In the rows, 128 means zero.
Each named turn below is shown by a few rows before and after it. Which turns, in which order, take the first row of each later pair to the second? The first pair is answered.
z916:
[103 142 141 114 134 157 123 129  91 123 150 110 123 130 164 169 139 161
 154 152  92 111 162 136 136 132  95 110 105 132]  ->  [117 126 131 106 120 160  93 130 118 155 133  88 140 122 146 152 124 159
 160 166 119  92 154 146 141 116 103 111 110 112]
[105 127 155 175  93 117 146 134 126  94 171 138 117 136 142 129 118 137
 144 140  90 113 169 125 140 126 139 121 132 119]  ->  [130 108 136 147  70 115  99 129 153 135 165 105 154 131 124 113  96 124
 142 155 127  97 152 136 140 129 140 123 138 118]
[121 118 126  97  58 129  97 140 159 162 153 117 134 125 114 111 126 110
 172 172 151 117 160 164 116 145 119 125 117 115]  ->  [100 138 146 107  84 121 146 145 110 108 174 152 105 134 142 142 154 116
 163 144 104 153 176 148 107 170 106 126 114 149]
z308:
[129 145 139 112 118 142 129 141 131 116 128 133 150 137 113 151 105 124
  89 116 108 114  96 107 146 132 126 134 129 105]  ->  [125 141 144 118 112 129 147 146 118  97 137 154 138 140 124 149 116 119
  95 110  96 135 110 115 131 148 118 140 129 125]
[126 149 132 107 130 132  95 131 136 109 114 108 127 122 154 163 135 149
  58 119 131 128  93 110 160 118 113 119 139 109]  ->  [120 142 136 113 122 114 129 140 116  79 124 138 106 130 165 152 155 135
  69 109 114 165 121 117 136 142 103 129 137 137]
[ 95 147 154 116 150 132 145 120 117  95 140 125 116 136 123 127 134 153
 128 132 100 135 146 128 126 108 109 112 134 106]  ->  [133 114 133  87 118 112 111 122 120 111 135 114 152 138 117 100 131 111
 118 125 145 152 124 136  95 141 116 120 146 144]
z483:
[136 116 140 151 126 140 117 135 168 150  97 117 120 108  99 112 120 148
 161 168 134 113 145 124 140 110 118 130 115  90]  ->  [138  95 139 134  96 116 133 144 145 122 116 135 118 119 112 101 141 109
 163 154 133 164 166 134 103 159 100 138 115 142]
[103 132 132 120 119 146 126 141 155 144 113 130 112 108 123 106 120 132
 163 166 148 141 156 157 124 132 118 136 118 109]  ->  [116 127 128 121 126 131 149 140 117 111 120 157 112 120 135 111 146 112
 140 134 144 172 138 146  99 161 119 143 128 158]
[104 143 132 107 120 119 123 133 144 147 152 119 142 112 137 147 126 113
 128 154 115 124 140 136 142 136 111 110 117 112]  ->  [107 140 134 113 120 111 138 138 122 130 154 132 141 123 142 150 139 100
 117 137 109 140 132 130 124 150 111 118 124 139]
[147 125  88 115 167 128 152 114 106  65 133 178 131 132 116 123 166 163
 116 155 112 170 100 124 127 180 131 149 120 124]  ->  [147 133  92 127 188 149 136 112 130  90 114 159 129 127 104 127 148 193
 117 172 115 129  91 118 157 140 141 145 119  79]
z458:
[123 128 125 139 134 129 130 145 131 130  91 142 135 112 123 128 117 119
 136 121 143 110 118 135 119 113 138 142 117 118]  ->  [124 132 127 135 142 132 128 143 129 129  95 136 139 113 127 137 117 125
 126 118 139 104 108 125 124 114 137 139 119 116]
[144 120 116 103 107 124 117 124 123 128 147 131 132 139 129 111 137  93
 129 134 145 155 146 147 102 167 106 132 122 161]  ->  [148 131 110  99 131 129 106 115 110 131 150 116 145 142 129 129 142 100
 101 120 145 136 109 127 109 163 111 126 134 167]
[ 89 115 129  89 112 117 134 123 136 127 144 121 134 124 120 132 140 128
 145 175 124 150 163 158 112 158 111 109 112 141]  ->  [118  98 109  89 105 106 119 127 132 131 132 128 154 129 111 117 140 115
 128 159 155 151 130 153  92 163 130 120 128 157]
[138 105 100 123 104 124  87 121 120 118 119 114 139 153 130 121 136 102
 132 145 156 126 107 134 125 107 124 124 147 133]  ->  [126 125 107 120 122 139  88 114 111 113 129 100 136 155 137 142 135 115
 120 144 135 112  93 122 144 106 122 113 142 122]

Each pair is two turns apart.
[142 143  82 100 103  58 185 156 135  97  79 113 143 141 126 143 155 117
 126 137 115 191 138 138  98 147 105 192 128 153]  ->  [149 171  82 114 153  88 160 138 148 124  61  83 162 132 115 173 138 159
  85 130 121 124  79 107 146  92 139 180 133 107] : z458 then z483
[116 118 139 136 139 135 112 121 159 162 107 118 114 114 115 128 109 151
 141 139 142  98 116 132 154 107 142 129 117  77]  ->  [114 114 144 162 149 115 165 127 111 107 109 176  91 124 132 128 141 136
 134  99 119 145 120 123 123 128 145 144 124 123] : z308 then z483
[114 145 141 130 112 106 137 135 116 155 160 107 131  99 124 129  96 113
 140 143 112 145 157 167 112 150  92  96 126 141]  ->  [105 160 144 133 131 112 146 129 104 141 164 107 124 102 129 141 102 124
 131 135  98 137 152 153 124 146  94  91 124 137] : z308 then z916
[ 89 149 137 128 137 127 113 129 139 154 129  89 136 120 154 114 109 110
 129 140 121 138 111 129 144  98 153 168 148 100]  ->  [ 88 136 138 119 114 112 129 136 131 140 137 105 130 126 160 101 121  89
 141 138 119 172 136 144 122 128 140 174 141 127] : z458 then z483
[141 129 119 109 132 131 135 116 120 135 131 100 141 140 109 109 152 127
 120 103 170  89 136 146 115 121 133 138 120 152]  ->  [118 147 131 109 141 142 143 119 127 131 143  93 124 136 117 125 147 145
 135 117 140  85 163 145 129 116 117 129 108 135] : z458 then z458
[129 112 127 130 133 119 144 128 107 118 142 143 138 104 110  80 128 148
 114 157 164 137 150 145 114 118 157 184 150 120]  ->  [127 121 125 120 140 128 118 125 122 136 142 116 150  99 105  90 118 160
 109 167 165 109 135 141 137 107 154 172 150 102] : z458 then z483
[165 174  86  99 151 160 178 127 147 101  84 155 102 124 112 127 134 112
 132 132 155  76 128  81 139  83 166 140 155 129]  ->  [163 168  83 102 142 160 181 131 158 105  81 159  99 122 109 118 130 114
 146 141 159  79 145  90 139  79 163 142 154 122] : z308 then z483
[113 160 134 129 170 142 126 157 129 116 125 118 100 132 159 150 143 137
 155 148 111 114 159 125 140 137 103 104 153 125]  ->  [144 129 116  99 139 126  92 156 132 139 129 104 134 138 152 129 136  96
 144 142 151 127 137 135 114 166 105 110 167 153] : z483 then z308
[107 114 163 104 105 114 157 108 106 124 139 134 104 118 120 119 136  68
 174 113 109 161 184 131 119 176 112 156 147 152]  ->  [129 131 152  95 141 121 135  97  80 125 144 108 138 118 128 153 139  68
 112  73 117 128 103  91 132 174 132 147 165 167] : z458 then z458
[141 127 141 148 106  97 114 138 132 168  73 162 111 119 102  93 110 161
 160 111 162 126 126 165 132  90 129 154 143 108]  ->  [140 123 132 121  90 102  90 138 145 186  86 132 128 116 101  96 100 151
 157 125 172 123 125 167 133 110 111 144 142 112] : z458 then z483
[114 133 133 164 192 130 136 129 165 112 129 137 103 136 149 108 108 155
 183 136 138 115 172 158 142 120 137 129 114 122]  ->  [133 109 120 146 171 109 136 136 142  96 140 151 113 146 152  95 124 116
 170 118 153 150 165 161 104 163 135 137 123 172] : z308 then z916
[145  81 161 133  99  72 177  76 138  63 145 148 192 122 160  99 192 124
 140 117 178 113  58 142 155 150 196 112 127 184]  ->  [154  72 152 134  93  80 163  78 163  91 131 134 200 117 146  83 178 132
 148 133 192  95  60 150 166 128 202 111 125 162] : z916 then z916
[132  98 124 153 125 120 117 147 123 118 122 159 122  90 129  91 133 138
 128 140 125 150 117 121 128 134 143 152 157 153]  ->  [109 129 138 145 152 136 120 139 114 116 141 139 115  92 141 125 131 166
 111 144  94 129 111 105 153 128 131 134 154 136] : z458 then z458
[147 129 114 133 137 114 127 125 114 112 116 143 132 130 133 126 143 125
 112 110 142 130 104 117 111 110 124 133 139 129]  ->  [115 144 130 137 138 121 144 127 123 108 126 144 110 128 142 135 140 142
 138 130 115 132 144 123 123 106 104 127 122 112] : z458 then z458
[133  79 149  82 128 121 130 158 142 127 148 132 110 113 169 122 132 120
 125 136 115 117 118 124 107 124 105  99 139 151]  ->  [126  80 152  90 127 126 129 158 159 141 147 124 104 107 160 118 121 131
 136 147 113 103 129 129 114 111 106  99 137 132] : z308 then z458
[136 157 140 141 189 155 137 149  99 126 113 129 142 109 134 175 150 162
  95 110 109  93  90 103 167 100 164 107 125 115]  ->  [151 112 131 177 153 139 148 162 136 144  74 167 131 102 111 116 143 159
 142 127 144 108 128 144 143  76 180 136 127  97] : z308 then z916
[122 129 135 123 135 125 132 135 107 122 143 126 123 145 142 138 137 126
 121 130 122 143 140 129 118 139 109 136 119 146]  ->  [140 113 127 145 130 127 121 136 128 143 116 128 129 133 118 115 120 134
 136 142 150 125 134 141 125 109 132 141 124 123] : z916 then z458
[ 86 123 138 131 111 141 131 130 138 141 151 115 104 118 132 148 151 136
 166 177  96 151 183 155 142 127  97 126 107 106]  ->  [149  92 107 158 125 109 136 131  95 116 116 163 135 121 128 122 175  99
 116 107 146 170 105 137  97 129 153 156 141 163] : z458 then z483
[106 148 125 118 121 136 116 135 148 122 132 107 111 103 114 137 121 156
 165 140 123 113 142 133 116 118 112 108 156 115]  ->  [117 138 118 108 114 135 105 133 153 134 127  95 125 104 113 130 117 146
 157 136 140 111 131 134 111 120 115 111 160 121] : z308 then z308
[124  85 113 165 134 122 154 149 123 123 115 146 129 136 130 148 136  74
 104 157 148 154 109 171 157 176 138 128 129 119]  ->  [116 106 118 166 160 136 148 141 116 123 119 133 130 136 137 173 135  95
  82 152 138 130  85 151 179 163 142 118 133 104] : z458 then z308
[126 145 145 137  98 173  46 148 156 160 139 148 123 124  93 153 129 137
 137  87 122 148  88 136 204 170  90  95 127 106]  ->  [108 150 160 160 107 167  84 154 142 134 141 183  87 129  97 156 143 148
 157  83  98 168 120 139 196 165  83 103 120 109] : z483 then z916
